In the rows, 128 means zero.
Each path below is one point turned by a fixed rotation once a step. After each direction that follows a path, write how fast that rotation turns it, in degrees per step (0 if it stays still).
Each turn is a multiple of 5 degrees from 10 to 175, or 0.
Each row of a path follows its step; steps can be skipped.
Rotation 1:
step 0: [137 131 122 119 133 129 138 134 123 139 120 112 124 138 120 138 137 130
 121 122 121 120 123 128 135 124 115 131 116 138 127 134 115 120 122 119
 127 114 122 122 142]
step 4: [128 135 132 147 127 128 137 118 130 130 123 132 114 123 136 133 134 135
 135 112 119 114 119 125 135 130 131 117 133 137 140 117 127 135 119 132
 117 131 117 132 139]
step 5: [130 131 122 129 125 129 142 137 130 127 115 121 132 130 115 137 115 116
 118 117 146 120 120 131 134 130 114 127 123 120 144 124 128 117 129 135
 118 121 126 126 130]
step 6: [135 134 117 111 127 127 127 132 132 133 134 149 145 130 128 128 133 137
 121 130 120 109 130 132 142 128 129 130 128 124 136 115 121 126 126 138
 134 135 125 120 135]
step 7: [129 119 125 126 127 138 140 121 132 122 130 115 126 135 120 139 127 123
 124 121 123 135 140 136 141 125 124 133 127 132 122 111 109 128 131 129
 146 133 144 125 122]
step 8: [129 131 132 140 128 136 124 118 121 120 135 134 143 113 130 119 139 132
 129 122 118 131 137 133 131 107 112 116 122 121 121 128 124 121 126 124
 126 121 133 131 140]
step 9: [127 122 153 142 125 132 138 122 132 136 117 129 125 129 119 126 120 128
 122 119 132 121 142 117 126 131 134 115 125 121 118 117 128 129 125 129
 123 142 121 136 134]
step 10: [120 124 134 116 124 130 132 135 122 116 124 133 126 126 140 136 134 118
 119 123 134 111 131 130 136 129 116 121 136 116 125 132 134 129 116 138
 105 124 133 133 122]
step 15: [123 121 126 132 120 121 134 131 127 126 117 131 117 132 133 146 141 134
 137 118 123 125 137 130 124 114 129 118 136 118 117 139 115 122 117 122
 116 122 128 120 127]
[131 126 131 129 128 124 122 130 124 128 128 125 133 132 126 128 128 125
 128 127 125 127 127 128 130 121 127 130 124 126 131 131 132 127 127 129
 127 125 130 127 129] -> 140
[128 124 130 131 127 126 131 128 129 124 127 132 128 130 131 128 123 127
 129 128 124 127 129 130 125 129 128 123 128 129 124 128 134 127 124 123
 128 126 128 132 126] -> 55
[128 132 131 131 128 124 129 132 129 128 128 129 127 130 127 127 129 128
 131 130 128 125 129 130 126 133 123 134 130 129 132 122 129 129 129 130
 125 124 128 129 126] -> 55
[129 130 130 132 127 128 127 129 131 128 129 128 133 128 127 129 125 134
 128 126 134 133 127 127 127 130 126 125 122 128 128 128 129 124 126 132
 127 128 122 128 128] -> 95
[129 129 129 125 129 130 125 125 129 121 127 131 127 129 133 125 130 122
 127 127 132 129 127 132 123 126 126 127 128 126 129 127 128 125 131 129
 127 128 127 124 127] -> 160
Rotation 2:
step 0: [121 136 124 126 120 120 119 127 139 115 123 130 130 117 122 135 133 131
 122 145 114 127 136 133 131 122 127 139 131 133 123 113 139 129 118 124
 127 118 148 125 142]
step 1: [129 120 130 140 129 126 132 143 114 141 118 132 129 129 125 128 131 122
 128 127 125 131 128 113 126 137 132 125 135 127 132 137 131 144 119 132
 114 130 133 131 155]
step 2: [121 123 141 132 124 119 112 130 133 137 136 120 126 118 127 125 138 127
 139 129 129 117 120 119 141 117 138 124 127 122 135 138 132 136 133 123
 131 147 130 117 115]
step 3: [125 134 134 128 114 119 130 129 134 134 144 131 130 124 114 135 141 134
 120 154 134 128 129 138 123 119 119 136 126 137 127 131 126 116 119 125
 125 118 128 120 136]
step 7: [120 127 120 131 119 120 115 133 127 133 118 122 123 116 115 144 125 132
 116 129 116 135 123 126 128 124 133 126 145 122 138 128 124 147 122 127
 138 131 115 135 129]
step 8: [127 110 129 119 136 127 125 141 127 127 143 114 122 127 118 130 141 117
 128 136 127 124 125 128 121 140 127 117 120 135 130 128 137 135 124 110
 133 130 140 117 135]
step 10: [117 133 128 130 117 131 112 116 130 124 137 123 129 120 126 129 126 136
 121 128 105 131 128 132 142 120 133 131 152 140 127 131 124 133 128 123
 129 115 124 122 134]
step 12: [128 130 123 126 133 129 128 134 132 136 116 124 138 107 117 133 127 116
 127 130 136 120 132 111 131 118 142 123 126 132 129 150 127 123 133 133
 130 140 121 123 117]
step 13: [124 134 126 127 119 126 112 129 126 133 136 117 124 139 130 138 134 134
 108 134 126 127 137 133 131 125 125 122 139 138 132 133 125 111 129 110
 138 125 117 113 131]
[131 127 127 123 126 131 129 132 128 128 126 129 129 130 127 122 130 127
 131 125 126 131 125 129 128 133 131 126 128 127 130 130 130 132 121 126
 126 127 127 126 125] -> 110
[123 129 128 133 129 132 129 135 125 128 128 125 126 128 133 131 129 129
 129 126 127 131 126 129 133 128 128 129 132 130 125 127 124 129 128 125
 129 130 128 127 123] -> 130
[129 124 127 128 131 128 126 124 125 129 129 124 129 131 131 129 129 133
 123 126 128 130 126 125 125 131 127 132 133 131 128 127 131 132 127 129
 126 131 126 129 131] -> 115
[130 129 130 123 128 128 124 130 126 128 127 128 129 130 126 130 125 127
 128 129 125 125 127 127 129 123 134 130 132 126 126 129 130 132 132 131
 129 127 128 132 122] -> 140
[132 130 124 128 129 132 127 128 131 128 131 126 123 128 125 127 131 132
 133 128 126 124 129 126 131 131 126 130 128 131 125 127 128 126 129 127
 125 124 127 133 128] -> 70
[124 128 125 127 124 126 126 125 133 125 123 127 126 126 129 131 127 128
 133 127 130 127 127 124 128 129 126 128 128 126 126 126 126 131 127 132
 126 133 125 126 125] -> 145
[126 124 125 129 129 126 130 128 129 126 124 127 121 128 129 132 127 127
 129 127 125 125 127 135 127 128 131 128 127 127 131 127 131 131 129 125
 126 129 131 131 132] -> 45
[126 125 126 127 130 132 125 130 128 124 133 134 129 128 130 127 127 127
 127 126 128 122 126 129 126 123 126 131 126 131 130 127 123 130 125 128
 126 127 126 128 128] -> 65
Rotation 3:
step 1: [144 118 131 135 135 118 134 135 137 136 110 126 126 123 132 129 138 122
 140 129 124 143 135 109 124 126 122 125 122 137 126 119 122 132 130 126
 131 133 126 138 128]
step 2: [135 119 141 136 123 125 117 143 141 134 132 127 134 135 125 124 124 119
 137 136 129 130 123 130 135 128 117 140 139 126 134 123 139 124 118 134
 110 129 117 130 133]
step 5: [118 139 137 133 134 123 124 128 118 124 123 135 119 128 117 135 135 119
 116 131 139 123 135 122 124 129 114 127 130 135 131 121 150 122 137 129
 133 119 133 130 117]
step 8: [114 130 121 126 128 137 116 125 113 135 127 129 130 125 150 130 119 132
 130 135 133 135 131 129 129 118 118 126 118 125 115 122 118 134 119 131
 134 132 142 135 120]
step 10: [138 138 133 141 134 124 128 129 135 146 117 130 127 137 127 135 128 131
 135 141 139 133 131 123 136 117 127 136 123 117 122 137 127 138 132 125
 114 118 119 130 137]
step 12: [133 126 131 115 133 135 125 131 131 135 118 144 131 112 112 121 123 127
 138 125 131 132 123 140 132 141 118 129 119 123 130 120 131 125 125 131
 113 136 134 116 127]
step 13: [121 127 130 117 118 117 130 124 128 129 129 133 134 130 122 117 140 128
 128 120 134 135 115 119 135 132 117 127 112 128 129 124 136 123 143 135
 130 116 121 140 115]
step 14: [133 126 125 135 129 130 128 143 135 111 122 137 130 126 123 124 139 112
 125 131 134 113 130 113 143 130 133 114 129 121 122 130 138 118 126 123
 133 130 124 132 121]
step 15: [123 128 133 125 140 125 116 134 131 120 142 124 136 127 134 129 132 136
 119 134 118 137 150 123 129 130 119 123 126 114 138 135 147 121 130 122
 125 128 132 126 130]
[127 126 126 130 132 123 132 130 129 134 126 127 127 127 131 127 129 128
 131 127 130 129 124 130 125 123 131 131 126 125 124 128 126 126 128 132
 125 130 129 125 130] -> 35
[131 130 128 130 133 128 127 130 132 127 124 127 126 131 131 130 131 126
 127 128 131 129 131 126 128 128 130 127 130 130 126 130 133 128 136 128
 131 126 129 130 132] -> 80
[130 131 125 130 129 125 127 125 124 129 129 127 130 128 128 120 129 124
 128 124 131 132 128 125 126 129 124 127 130 128 131 130 126 131 128 124
 126 126 127 128 133] -> 125
[125 126 127 126 123 128 129 129 132 122 125 127 130 132 133 125 127 131
 129 124 128 133 131 129 128 126 128 133 126 129 129 129 130 128 126 129
 126 123 130 128 128] -> 160
[122 130 133 128 130 125 124 127 125 131 128 131 129 132 123 129 124 130
 128 129 128 132 130 129 125 128 128 130 126 123 125 131 130 127 130 125
 128 127 129 130 129] -> 145
[130 125 130 131 124 127 132 123 130 129 129 133 127 127 128 128 130 130
 125 127 130 128 129 128 130 127 134 128 123 126 127 130 124 129 129 127
 130 126 122 131 130] -> 110
[131 125 127 130 129 128 126 127 130 125 132 124 129 130 128 128 128 129
 126 128 126 126 125 128 132 124 129 129 131 120 126 133 131 131 127 124
 125 130 129 125 129] -> 90
Rotation 4:
step 1: [135 126 135 124 120 136 113 115 130 124 143 127 114 119 133 120 131 121
 134 131 117 114 121 124 130 120 122 125 139 119 133 119 129 137 125 133
 116 125 133 118 124]
step 4: [126 130 128 137 136 129 124 132 125 136 121 122 123 123 131 147 122 137
 128 141 131 128 117 119 138 132 120 112 138 133 129 126 130 126 121 105
 124 120 127 126 123]
step 5: [131 134 133 125 129 133 142 132 127 123 124 132 146 128 119 143 126 125
 126 126 120 127 129 139 118 117 120 132 138 120 118 147 124 134 122 135
 134 124 115 129 122]
step 6: [128 137 129 125 126 132 125 138 116 129 140 122 125 135 119 125 124 118
 135 149 124 114 124 121 136 128 130 130 132 124 144 130 127 127 139 141
 116 140 130 127 124]
step 7: [131 131 137 130 118 123 140 133 126 126 129 138 125 145 126 131 142 136
 128 120 126 125 123 135 137 140 122 125 127 130 118 122 133 142 118 126
 127 135 144 111 132]
step 8: [113 130 119 120 123 118 122 122 144 124 146 131 137 128 124 121 127 140
 121 130 142 120 114 126 117 121 128 139 127 142 131 131 129 129 125 133
 134 128 125 128 128]
step 10: [128 138 132 131 127 137 135 135 129 122 126 129 146 121 126 133 133 141
 123 129 135 137 127 121 113 139 131 119 134 112 119 132 112 128 129 127
 133 127 126 133 146]
step 12: [124 129 135 143 125 136 149 123 130 131 116 128 117 128 126 124 128 137
 126 127 118 114 116 125 134 132 118 126 121 120 124 114 121 129 117 135
 118 130 125 125 121]
step 14: [133 129 119 112 124 133 127 130 130 128 131 119 118 132 131 112 119 128
 115 141 133 135 119 131 147 138 118 116 118 131 136 131 135 132 130 123
 130 118 129 128 126]
[127 127 127 127 130 130 126 124 125 125 125 131 130 132 128 127 128 127
 131 124 126 130 133 133 130 128 126 129 131 128 127 128 129 134 129 129
 127 123 127 123 128] -> 170
[126 131 129 131 130 128 131 130 126 128 124 126 127 130 124 128 132 123
 129 128 128 129 125 122 131 125 126 132 126 125 129 130 133 131 127 130
 129 127 127 129 126] -> 55
[128 123 128 126 133 130 123 126 128 129 128 130 134 126 124 128 130 129
 123 129 129 124 128 127 131 124 130 125 127 128 128 129 130 129 129 133
 128 131 130 130 128] -> 140
[129 124 126 128 129 125 128 125 125 125 128 126 126 127 129 124 132 131
 128 127 130 128 127 127 122 128 128 127 130 126 135 132 128 130 127 124
 131 126 133 129 130] -> 55
[126 126 127 124 132 131 131 126 132 129 130 129 126 123 126 130 127 126
 129 124 124 126 126 128 123 125 124 130 132 128 130 126 127 128 126 127
 125 128 126 129 122] -> 95
Rotation 5:
step 2: [127 137 134 132 144 123 127 138 141 129 126 132 127 128 125 131 126 131
 134 118 119 110 120 143 122 135 128 128 117 112 124 124 118 122 127 132
 127 131 135 120 117]
step 3: [140 137 130 125 137 122 131 123 128 117 127 122 138 115 122 136 135 129
 130 134 122 123 128 130 140 124 131 122 120 116 115 129 129 116 116 132
 128 127 120 116 112]
step 4: [126 134 122 108 120 125 131 127 133 128 132 124 136 130 128 129 137 129
 127 120 127 110 146 137 135 121 131 139 126 128 114 132 133 134 122 127
 117 127 123 119 116]
step 5: [124 123 124 119 115 129 124 131 121 130 118 127 143 121 107 125 145 122
 126 124 121 128 138 130 143 122 120 135 138 133 126 131 121 129 132 133
 135 124 134 127 120]
step 6: [119 119 125 129 136 120 123 126 129 141 134 127 129 131 116 120 133 137
 122 120 121 136 136 133 137 137 108 132 128 146 127 129 124 136 124 127
 123 135 139 121 121]
step 8: [126 127 128 130 120 109 124 123 134 138 136 136 126 128 142 135 128 123
 122 120 138 133 131 123 124 133 122 119 121 130 132 128 120 118 105 142
 125 124 125 126 120]
step 9: [124 145 127 125 106 118 140 130 136 121 136 139 116 125 124 127 132 128
 129 130 135 128 130 120 141 140 138 126 130 125 131 120 125 123 121 143
 127 124 130 133 128]
step 10: [132 139 129 125 126 137 140 134 117 130 144 135 126 140 129 118 140 127
 123 132 133 126 138 120 134 138 116 128 124 121 131 134 119 129 129 147
 134 127 119 127 133]
step 14: [131 135 135 127 123 127 133 129 120 132 122 148 136 126 135 126 121 124
 136 125 125 130 122 124 130 134 117 128 140 127 112 121 133 117 132 125
 111 131 115 140 121]
[127 129 128 131 125 131 129 129 127 124 125 132 127 127 125 128 125 131
 135 127 126 127 131 127 126 129 130 128 129 129 126 128 130 128 129 128
 132 122 132 132 123] -> 160
[130 132 135 127 128 123 127 122 130 131 128 133 130 128 127 130 127 129
 128 132 127 128 130 130 128 130 130 131 128 123 130 130 129 130 126 127
 131 130 126 132 128] -> 60
[132 129 125 130 130 125 130 126 129 132 127 127 127 127 125 126 125 131
 127 131 130 130 129 123 130 128 130 125 128 134 124 125 132 130 125 127
 127 132 127 128 124] -> 140
[126 129 125 126 127 130 131 127 132 131 125 128 129 127 127 124 125 124
 126 130 128 127 131 128 131 125 125 128 130 125 129 127 125 127 129 131
 125 129 132 136 130] -> 85
Rotation 6:
step 1: [137 128 143 122 125 128 139 122 115 128 120 130 139 123 126 114 113 130
 130 126 122 125 135 134 123 120 120 130 122 114 129 123 146 127 122 132
 120 138 128 142 135]
step 2: [127 124 130 125 124 127 118 114 130 127 124 116 132 133 119 132 129 114
 134 120 123 139 118 118 127 132 127 117 131 125 137 133 141 119 122 149
 120 122 120 117 126]
step 5: [120 116 138 115 122 140 126 130 114 131 122 122 129 125 138 117 126 128
 141 133 122 137 126 125 122 131 113 124 122 123 144 144 131 121 120 121
 121 121 127 129 133]
step 6: [140 123 132 123 122 129 126 116 130 119 130 130 133 125 120 134 141 124
 133 141 116 124 115 117 127 121 110 124 132 119 120 116 132 121 132 140
 118 139 122 134 134]
step 7: [131 122 137 130 121 149 143 124 133 133 137 132 140 129 123 122 117 114
 127 130 126 135 123 129 119 119 135 131 132 134 140 144 136 132 129 135
 126 133 116 122 132]
step 8: [132 127 148 126 120 118 133 124 115 130 119 125 129 121 135 133 122 121
 131 124 128 126 131 131 139 121 121 118 134 115 126 135 145 122 119 140
 122 137 141 134 136]
step 10: [137 127 143 136 119 128 123 121 126 128 147 128 129 132 135 126 126 132
 141 140 132 125 120 122 131 125 114 132 121 119 129 141 138 132 131 122
 134 142 121 129 146]
step 12: [118 113 139 106 116 130 134 123 120 121 132 135 135 116 134 128 119 129
 133 134 123 134 116 128 136 127 115 132 128 127 130 143 123 119 126 138
 124 123 130 125 136]
step 13: [146 121 145 125 127 136 126 123 132 122 125 131 134 130 105 123 133 130
 126 136 128 123 128 129 130 127 125 120 134 126 119 125 146 118 134 133
 122 133 115 138 136]
[130 125 125 127 122 130 129 132 129 129 125 127 125 127 126 127 131 130
 129 131 128 129 126 128 129 129 124 130 128 130 131 129 122 127 135 126
 124 127 129 132 131] -> 55
[126 130 129 133 128 134 129 130 128 128 134 125 127 130 127 129 129 129
 123 129 128 131 128 125 130 125 125 126 127 127 128 125 128 133 129 132
 127 126 130 126 131] -> 95
[128 125 133 127 127 127 121 131 123 126 130 125 129 128 127 122 130 130
 128 126 127 129 129 128 127 130 128 128 124 129 127 122 129 124 128 129
 127 123 125 129 129] -> 95
[127 127 126 124 124 129 127 127 130 127 131 126 127 131 128 129 130 127
 126 121 129 127 134 129 133 125 133 128 129 126 128 130 132 124 132 129
 129 128 129 129 130] -> 65
[123 124 129 131 126 128 132 127 127 125 132 128 130 125 129 129 124 127
 128 128 130 128 128 126 127 132 131 124 127 122 132 128 124 126 129 122
 127 127 126 126 129] -> 155
